(in the rows, 128 means zero)
Each path below is one point turned by a fixed rotation once a step. After each direction that follows a path, write how fast that rotation turns it, in degrees each step (0 if it stays still).
Each turn is a multiple of 5 degrees from 10 to 175, or 0.
Rotation 1:
[121 134 130 128 129 126 125 121 142]
[136 132 137 127 136 128 118 132 130]
[127 125 125 136 125 117 118 126 134]
[121 130 139 130 133 126 128 134 138]
[126 125 133 133 131 127 112 128 122]
[121 127 122 133 127 122 124 140 133]
[121 126 143 129 128 124 130 133 122]
[118 129 123 136 130 134 120 130 121]
[123 131 126 124 127 122 131 143 122]
[122 130 134 137 120 128 131 125 118]
[119 135 120 127 136 132 131 130 121]
[131 137 129 122 118 125 129 132 118]
[128 135 123 140 128 127 138 124 124]
[122 128 133 129 131 131 131 122 129]
115
[128 125 131 122 128 122 126 124 123]
155
[131 130 136 125 124 131 129 132 128]
140
Rotation 2:
[116 130 126 127 129 132 126 134 137]
[132 127 122 137 132 133 129 118 133]
[134 133 138 132 124 132 124 128 120]
[117 125 132 119 126 132 132 128 124]
[128 118 128 127 134 124 122 123 137]
[135 136 129 131 130 136 123 135 134]
[122 138 128 127 129 133 135 120 123]
[121 121 135 135 128 122 122 123 124]
[129 120 131 128 125 138 129 136 134]
[134 132 126 119 127 133 129 118 133]
[126 134 130 128 136 126 117 127 121]
[118 128 134 133 134 131 136 134 131]
[128 127 128 133 120 129 128 118 138]
[134 134 127 126 128 131 128 125 122]
95
[126 136 126 132 133 126 128 129 131]
70
[131 128 132 130 127 121 123 123 130]
135
Rotation 3:
[130 132 122 135 116 131 135 129 128]
[123 133 129 124 119 121 134 122 131]
[128 132 119 118 120 127 127 129 123]
[126 128 125 131 116 133 137 132 124]
[123 130 134 120 119 123 136 128 130]
[125 128 120 116 123 129 128 134 126]
[125 124 124 131 121 130 138 136 125]
[126 130 133 121 124 121 138 133 133]
[126 129 118 119 127 127 129 136 132]
[128 125 120 133 124 124 138 136 128]
[132 134 131 124 125 119 137 133 135]
[128 133 116 123 125 126 127 132 136]
[130 128 118 135 122 122 136 130 126]
[131 124 122 129 129 127 127 130 120]
115
[123 126 132 124 123 132 128 127 122]
25
Rotation 4:
[134 141 129 125 120 129 121 120 125]
[122 136 133 139 130 122 137 121 127]
[134 135 130 125 118 118 129 129 139]
[132 133 123 139 130 131 125 116 134]
[123 129 128 131 131 123 137 133 143]
[139 131 121 125 131 130 119 128 140]
[118 128 124 134 141 134 126 128 134]
[129 129 133 116 134 129 126 138 137]
[127 129 128 126 138 132 113 123 125]
[113 128 139 122 131 130 130 130 129]
[136 127 138 116 129 124 121 122 126]
[116 124 130 130 127 125 124 115 124]
[129 124 136 118 121 127 138 123 133]
[123 130 125 131 125 134 124 124 127]
135
[130 124 128 132 123 125 131 122 133]
35
[135 130 130 123 124 133 128 128 130]
145
Rotation 5:
[123 120 123 123 132 120 142 125 134]
[120 127 123 128 134 125 141 122 139]
[117 129 121 131 132 128 132 117 138]
[116 125 119 129 124 129 127 116 135]
[121 120 119 126 117 127 131 120 133]
[126 121 122 126 116 127 141 123 133]
[128 127 125 131 122 130 146 121 134]
[126 130 123 136 128 134 141 116 131]
[123 127 120 136 128 135 133 113 125]
[124 120 119 131 124 131 131 115 120]
[127 116 121 126 125 126 138 120 119]
[128 119 124 126 132 124 145 123 124]
[125 125 124 130 139 125 143 121 129]
[127 134 129 132 134 131 130 126 131]
65
Rotation 6:
[132 130 121 127 129 118 128 121 133]
[128 135 121 124 123 122 123 129 136]
[128 136 121 126 120 129 132 122 133]
[134 133 126 122 119 124 126 120 126]
[137 132 122 118 128 128 124 125 131]
[133 130 119 126 131 121 130 120 134]
[127 133 122 126 122 118 123 127 135]
[128 137 121 124 120 130 129 125 135]
[133 133 125 124 119 126 130 118 126]
[137 131 123 118 126 125 122 125 129]
[134 130 118 124 132 124 129 122 135]
[128 132 122 128 124 116 126 124 134]
[128 136 122 124 119 128 126 128 135]
[128 127 128 133 129 127 135 121 127]
135
[129 125 125 129 136 123 126 129 132]
70
Rotation 7:
[132 135 134 136 139 131 127 129 133]
[138 122 123 139 127 127 123 128 132]
[123 133 127 137 135 123 127 133 139]
[140 129 123 135 132 119 131 126 127]
[133 134 132 137 135 134 126 135 133]
[134 121 118 138 128 125 127 131 132]
[126 137 128 135 133 122 131 136 136]
[141 129 122 135 132 126 134 128 125]
[131 132 130 137 129 134 127 140 134]
[130 122 116 137 128 124 134 132 132]
[130 138 131 132 130 123 135 138 133]
[139 125 122 136 130 132 137 130 125]
[129 130 129 135 123 132 130 141 136]
[124 122 125 130 125 132 123 131 132]
100
[128 122 133 133 131 124 130 132 126]
0
Rotation 8:
[124 126 134 131 130 122 135 140 121]
[128 124 133 132 131 118 129 140 122]
[129 124 137 135 132 118 124 134 122]
[125 124 141 136 133 124 127 130 121]
[121 121 139 133 133 127 133 131 120]
[125 117 134 130 133 125 135 135 121]
[130 115 132 130 131 122 131 135 122]
[132 115 136 133 129 121 126 130 122]
[129 118 140 136 127 125 129 126 123]
[125 119 139 134 125 128 135 127 123]
[127 118 135 131 123 127 139 133 123]
[132 119 132 132 122 121 135 136 124]
[135 121 135 135 121 119 130 133 125]
[131 129 128 130 118 128 132 127 131]
20
[122 130 132 128 128 134 133 125 127]
70
Rotation 9:
[119 121 132 120 122 116 125 123 123]
[121 136 127 116 135 125 131 139 122]
[124 132 143 120 127 126 132 128 138]
[120 119 128 115 128 124 118 127 130]
[126 140 129 117 138 133 123 135 128]
[130 130 140 120 126 134 127 117 136]
[130 124 126 115 124 129 114 125 121]
[131 145 133 122 131 132 125 128 119]
[130 126 139 120 120 128 133 116 124]
[128 126 126 117 121 121 123 134 116]
[122 143 138 124 130 122 132 130 122]
[122 120 136 116 123 123 137 123 130]
[124 127 128 116 127 120 120 141 128]
[132 134 128 129 129 129 127 136 128]
130
[133 124 132 126 123 130 132 130 133]
120
Rotation 10:
[130 133 119 135 132 137 129 127 136]
[137 128 132 126 136 138 132 123 124]
[133 135 131 125 135 128 117 133 122]
[121 131 121 119 128 133 118 122 126]
[126 141 130 125 120 134 133 123 128]
[135 128 128 136 119 138 124 130 123]
[133 123 138 124 126 133 119 125 134]
[135 136 123 126 129 125 122 125 138]
[135 128 120 126 128 129 130 114 124]
[132 135 137 130 126 124 125 122 118]
[122 128 127 135 124 127 114 124 126]
[121 131 131 131 127 133 129 117 138]
[136 135 127 140 131 132 132 126 131]
[128 123 119 131 127 130 125 129 126]
145
[124 131 123 125 128 127 129 125 135]
95
[134 128 126 124 135 125 128 127 128]
60
Rotation 11:
[134 129 132 128 133 120 131 116 136]
[138 126 121 132 133 124 131 121 120]
[130 127 133 125 129 126 142 119 128]
[130 124 127 134 130 114 129 119 127]
[138 128 125 126 128 130 132 114 130]
[135 129 130 130 138 118 137 125 125]
[130 122 125 130 123 125 137 117 121]
[132 129 132 128 132 119 131 116 136]
[139 127 121 132 132 125 130 120 121]
[132 128 133 125 131 126 142 119 128]
[129 124 126 134 129 114 130 120 125]
[136 127 126 126 127 129 132 112 131]
[136 129 129 130 139 119 134 125 126]
[129 126 125 126 122 135 129 124 125]
155
[122 125 129 130 122 124 125 124 132]
100
Rotation 12:
[134 128 113 125 134 132 128 128 121]
[131 135 116 126 126 135 133 136 135]
[137 126 123 141 129 128 134 137 132]
[140 119 123 132 125 134 129 129 120]
[133 129 119 130 117 138 129 122 132]
[133 133 122 142 125 128 121 126 136]
[132 127 120 137 126 127 118 132 118]
[125 130 111 128 123 129 131 125 121]
[132 135 113 132 135 128 130 128 135]
[137 130 121 132 132 131 127 142 126]
[132 123 120 132 120 132 139 134 123]
[138 125 120 134 128 134 135 120 133]
[140 130 125 133 124 137 119 130 132]
[128 128 128 122 124 133 125 132 124]
120
[128 127 124 123 129 131 130 119 128]
100
[128 121 121 129 127 128 125 130 132]
0
[124 131 126 130 126 125 120 124 126]
45
Rotation 13:
[142 126 123 124 128 132 134 124 130]
[135 132 125 119 137 125 134 121 130]
[131 133 125 121 124 125 141 121 127]
[136 133 132 123 127 137 136 123 129]
[131 133 136 119 135 127 137 127 129]
[130 127 134 122 123 124 142 130 126]
[141 123 133 124 127 133 137 132 129]
[138 124 130 121 137 123 135 131 130]
[136 124 123 124 125 121 140 128 127]
[142 126 122 125 128 132 134 124 130]
[136 131 124 119 137 125 134 121 130]
[131 133 125 121 124 125 141 120 127]
[137 132 132 123 127 136 137 123 129]
[124 133 136 127 127 131 130 128 128]
40
Rotation 14:
[136 132 138 135 137 127 133 126 132]
[123 141 128 126 130 134 134 129 119]
[120 123 128 130 122 134 137 119 132]
[129 136 135 137 127 120 124 120 133]
[129 141 128 118 125 133 126 126 131]
[135 122 130 126 126 137 133 116 127]
[126 131 132 132 128 121 122 118 116]
[118 130 128 119 124 132 118 125 132]
[137 120 138 128 125 132 123 125 134]
[132 133 137 122 134 124 124 129 117]
[117 122 128 121 133 139 127 127 123]
[124 119 140 138 125 129 125 128 130]
[124 136 139 122 132 121 126 135 131]
[123 128 129 130 124 125 123 129 135]
85
Rotation 15:
[133 135 134 121 137 124 127 125 128]
[124 130 131 132 115 130 134 130 131]
[129 129 127 120 130 125 116 131 122]
[126 138 131 129 128 131 136 121 132]
[125 124 131 123 120 125 124 139 128]
[131 138 129 128 131 128 122 119 124]
[120 129 129 121 123 131 138 133 132]
[133 131 133 129 127 122 116 130 129]
[123 136 125 126 124 130 137 123 121]
[128 125 134 120 127 131 121 135 136]
[127 140 127 134 127 119 127 124 125]
[127 125 133 118 122 136 132 129 124]
[127 137 125 130 129 126 117 130 136]
[129 124 124 126 122 125 125 127 134]
140
Rotation 16:
[122 124 126 114 125 136 127 133 122]
[134 120 132 126 123 127 130 144 127]
[135 120 132 127 123 121 117 127 135]
[125 123 122 128 119 134 117 122 124]
[120 125 127 134 128 136 122 140 124]
[125 119 134 123 138 126 122 135 134]
[126 117 129 114 123 130 128 124 130]
[130 127 129 125 112 133 127 137 126]
[135 126 129 131 127 124 114 137 127]
[126 115 124 130 130 128 117 121 126]
[115 121 128 129 122 139 127 130 131]
[124 129 135 120 130 131 122 141 132]
[135 117 128 115 130 123 124 131 124]
[126 126 128 133 123 131 134 133 127]
115
[124 132 130 130 128 121 132 125 124]
0
[131 129 125 135 125 127 122 125 126]
65
Rotation 17:
[121 131 129 119 120 123 123 133 136]
[127 124 124 117 125 128 118 130 137]
[122 125 132 116 125 123 117 128 127]
[133 130 135 117 121 128 119 129 132]
[134 128 129 118 132 128 114 129 126]
[130 136 136 120 129 124 119 132 123]
[136 138 129 121 131 129 120 136 132]
[126 136 125 123 137 122 119 136 127]
[124 140 129 122 126 122 124 138 134]
[126 131 120 121 130 125 121 136 138]
[117 129 126 119 126 120 120 133 131]
[125 128 129 117 120 126 122 131 138]
[126 122 125 116 128 127 115 128 131]
[126 130 128 119 129 130 126 133 128]
0
[126 121 129 124 123 129 126 123 129]
35
Rotation 18:
[127 136 124 132 137 125 134 128 113]
[130 138 118 127 127 130 138 120 121]
[134 128 124 131 136 123 142 121 125]
[129 126 116 133 135 126 129 115 124]
[123 123 127 136 126 124 137 117 119]
[123 130 125 135 136 124 129 125 113]
[124 137 121 129 125 130 135 122 115]
[132 134 125 130 135 124 143 126 120]
[132 132 114 129 135 127 133 118 125]
[129 123 123 134 128 124 140 115 124]
[125 124 124 137 137 123 128 120 117]
[120 131 123 133 124 129 131 119 115]
[127 135 128 132 133 124 139 128 114]
[127 131 121 127 129 131 120 126 128]
145
[131 122 126 129 130 127 128 123 134]
60
[135 128 133 126 124 129 122 129 129]
0
Rotation 19:
[125 119 127 132 137 132 135 135 124]
[125 134 131 131 133 117 131 137 123]
[129 117 133 126 138 129 127 134 123]
[122 134 129 132 138 126 136 135 128]
[131 121 134 130 129 124 129 139 120]
[122 131 134 127 143 127 128 132 128]
[131 124 130 132 131 130 138 141 125]
[122 131 139 131 135 122 124 134 124]
[133 124 132 125 139 131 134 137 130]
[120 130 135 137 131 127 132 137 125]
[135 125 137 124 134 124 126 138 128]
[121 127 134 135 138 134 131 134 131]
[133 130 134 132 128 122 132 142 129]
[122 136 129 130 131 125 126 125 130]
170
[129 128 132 128 123 122 123 129 124]
130
Rotation 20:
[137 118 131 126 133 122 137 132 128]
[130 128 116 124 129 121 128 121 118]
[124 125 125 120 133 137 127 139 122]
[125 122 131 125 133 116 137 134 129]
[133 124 115 122 133 127 131 121 128]
[134 124 128 122 128 133 127 138 116]
[118 129 127 125 135 117 133 132 123]
[129 119 119 120 135 131 132 126 135]
[141 124 128 121 126 124 131 134 119]
[120 131 121 127 136 124 129 128 115]
[122 117 124 119 131 132 130 135 132]
[139 127 128 122 132 118 136 130 127]
[129 124 117 128 134 130 127 123 116]
[126 126 129 135 131 122 130 125 124]
130
Rotation 21:
[123 123 130 123 129 115 129 140 131]
[131 132 135 138 128 128 133 120 140]
[123 114 120 133 135 124 124 125 125]
[135 136 135 131 137 122 137 132 122]
[134 125 131 133 121 120 113 126 131]
[134 125 120 133 134 133 133 139 135]
[128 131 123 138 118 122 133 121 119]
[134 113 136 125 126 129 130 136 124]
[119 137 131 138 123 125 129 137 134]
[130 117 124 126 124 120 135 120 137]
[123 124 135 140 138 135 132 129 122]
[126 127 130 125 129 109 125 131 125]
[140 128 136 135 132 132 127 127 140]
[124 126 129 127 120 131 133 131 128]
40
[123 129 124 129 132 128 128 136 126]
135
Rotation 22:
[122 136 125 134 134 135 123 136 138]
[121 131 128 135 123 134 131 134 114]
[127 131 131 120 126 119 129 142 128]
[130 139 132 136 126 134 124 134 138]
[121 134 125 135 136 131 130 134 117]
[121 128 125 122 119 126 124 142 126]
[132 138 138 134 123 128 134 135 134]
[125 133 128 133 142 132 123 138 125]
[121 133 120 130 117 128 123 135 122]
[125 135 135 126 125 124 140 137 132]
[130 131 136 131 133 136 119 139 130]
[127 138 121 136 125 124 124 133 118]
[117 132 125 123 126 125 135 139 133]
[126 132 121 133 132 129 124 125 128]
100
[131 131 129 134 120 130 129 124 126]
145
Rotation 23:
[127 131 127 128 146 130 134 125 129]
[134 131 120 131 137 120 129 121 134]
[132 124 120 135 141 131 123 128 130]
[131 129 126 142 131 132 128 118 133]
[138 128 122 139 127 128 119 128 126]
[130 132 130 141 129 139 126 129 121]
[133 139 128 138 120 126 129 127 121]
[128 135 124 132 127 129 126 139 115]
[118 139 127 134 126 127 136 131 121]
[122 134 120 129 126 115 128 134 123]
[113 127 126 132 134 124 129 136 126]
[118 127 130 135 127 114 130 126 134]
[124 118 131 133 133 118 122 136 129]
[123 132 125 129 121 130 125 128 123]
25
Rotation 24:
[129 130 133 126 122 127 142 134 130]
[117 130 131 127 131 121 134 135 133]
[120 130 126 130 122 121 119 133 134]
[131 120 130 131 116 120 123 127 128]
[124 123 131 126 121 123 132 121 116]
[122 137 131 126 120 131 134 129 121]
[128 133 135 126 124 127 135 139 133]
[122 127 132 124 131 115 128 134 134]
[120 128 122 126 121 120 120 127 131]
[129 122 126 132 113 125 128 125 127]
[124 124 135 131 123 127 137 126 118]
[119 138 136 127 126 129 131 133 121]
[129 135 134 123 123 123 127 139 133]
[123 135 124 127 126 132 123 127 127]
115
[125 122 125 136 127 127 124 126 129]
60
Rotation 25:
[131 133 123 126 131 121 131 124 117]
[124 131 118 130 131 117 129 127 126]
[118 136 121 129 124 124 131 129 131]
[121 138 127 121 122 130 133 126 125]
[130 132 125 119 127 126 134 121 118]
[131 130 119 128 132 119 134 122 123]
[124 136 120 134 129 120 131 127 129]
[118 140 126 127 124 125 129 131 126]
[121 133 126 117 125 127 130 125 121]
[129 127 120 120 127 124 134 120 123]
[130 133 119 132 128 122 137 123 128]
[124 141 126 134 127 123 131 129 125]
[120 137 127 123 127 123 126 130 120]
[136 128 129 128 127 130 134 123 127]
70
Rotation 26:
[139 129 120 131 119 137 124 127 134]
[124 115 128 121 128 127 130 119 138]
[119 131 122 131 127 138 123 117 122]
[120 130 142 127 128 128 118 128 134]
[133 128 126 129 127 119 116 124 117]
[136 136 138 131 128 122 134 119 132]
[144 126 126 125 122 137 124 127 129]
[125 119 125 127 120 125 133 119 139]
[122 129 123 121 131 140 125 117 123]
[118 133 134 132 123 129 117 127 137]
[130 125 131 123 134 120 115 123 120]
[134 138 133 139 127 122 129 119 129]
[143 124 135 123 126 135 126 127 129]
[133 129 134 130 124 124 130 129 123]
55
[121 133 129 123 125 126 126 129 125]
60
Rotation 27:
[123 139 124 137 128 121 124 135 132]
[130 136 131 140 128 128 116 132 128]
[128 139 129 129 139 131 119 131 126]
[125 135 129 126 137 119 117 125 131]
[131 136 132 130 129 117 121 124 120]
[127 142 126 130 130 119 129 131 122]
[125 138 125 138 126 121 122 134 132]
[131 137 131 139 130 130 118 133 126]
[127 139 128 128 140 130 119 131 129]
[126 134 131 128 135 119 115 125 130]
[131 138 132 129 131 119 122 125 118]
[125 142 124 130 131 119 128 132 124]
[126 137 127 139 125 120 121 133 131]
[125 124 127 129 125 123 124 127 135]
125
[123 132 126 133 130 127 124 125 124]
0
[128 126 131 122 134 129 123 123 128]
60
Rotation 28:
[139 127 132 134 131 123 130 129 139]
[129 124 134 141 128 124 132 128 136]
[120 129 133 142 127 126 129 128 134]
[118 139 132 135 127 128 126 130 135]
[124 142 133 126 129 127 129 133 135]
[132 138 137 123 131 122 133 133 133]
[135 133 137 129 127 117 135 130 127]
[131 131 134 136 121 117 133 125 125]
[126 134 130 136 115 123 129 122 128]
[124 136 132 129 116 130 126 120 134]
[127 135 137 122 125 131 126 118 136]
[131 133 139 124 134 125 126 118 132]
[136 132 133 132 136 120 125 119 129]
[132 126 130 122 126 131 131 130 135]
70
[136 131 127 125 133 124 128 130 126]
55
[131 128 128 125 124 128 126 119 126]
25
Rotation 29:
[126 123 138 129 128 133 121 129 139]
[135 119 135 123 124 134 130 125 121]
[136 120 122 129 134 128 120 137 127]
[128 128 141 125 127 130 120 134 137]
[130 118 135 127 123 133 123 123 118]
[135 117 123 130 135 132 126 133 132]
[134 129 140 120 127 128 125 137 133]
[129 122 134 130 125 129 117 126 117]
[129 116 126 131 132 137 125 130 136]
[138 125 138 118 126 128 131 133 130]
[133 125 130 130 130 127 115 132 118]
[124 120 131 131 129 137 121 131 138]
[136 119 138 120 124 129 132 127 127]
[126 132 132 124 124 134 132 131 130]
130
[126 127 120 129 128 134 126 132 125]
125
Rotation 30:
[132 118 132 117 121 131 127 123 128]
[126 134 134 117 120 133 126 133 127]
[128 123 127 122 119 136 117 122 131]
[129 126 136 114 121 126 129 125 129]
[127 128 130 121 119 141 124 132 126]
[128 127 130 117 122 127 116 123 132]
[127 125 134 118 118 135 133 124 128]
[131 128 129 117 123 134 118 134 126]
[123 129 131 121 118 131 123 120 134]
[133 120 133 116 122 133 128 127 125]
[125 135 132 118 121 133 121 132 129]
[128 121 128 121 119 133 121 120 131]
[129 128 136 113 122 129 129 130 127]
[130 124 132 125 128 127 137 128 125]
125
Rotation 31:
[134 139 113 125 124 130 132 124 128]
[135 131 117 124 121 129 126 137 140]
[128 126 122 116 125 139 116 130 131]
[128 131 123 111 138 134 131 128 128]
[141 135 123 122 140 123 124 130 129]
[130 137 124 120 124 117 117 133 125]
[119 132 129 117 129 121 120 126 140]
[126 136 123 123 134 129 121 112 133]
[131 141 116 125 125 124 134 122 131]
[134 132 117 128 120 128 123 131 142]
[125 128 120 117 120 139 119 128 132]
[129 129 121 114 137 137 133 128 133]
[143 134 119 122 137 129 123 131 126]
[121 124 131 124 129 133 126 125 130]
90
[124 121 126 134 130 126 130 129 124]
0
[130 126 131 123 133 127 126 134 124]
40
[130 129 127 130 126 131 121 124 121]
140
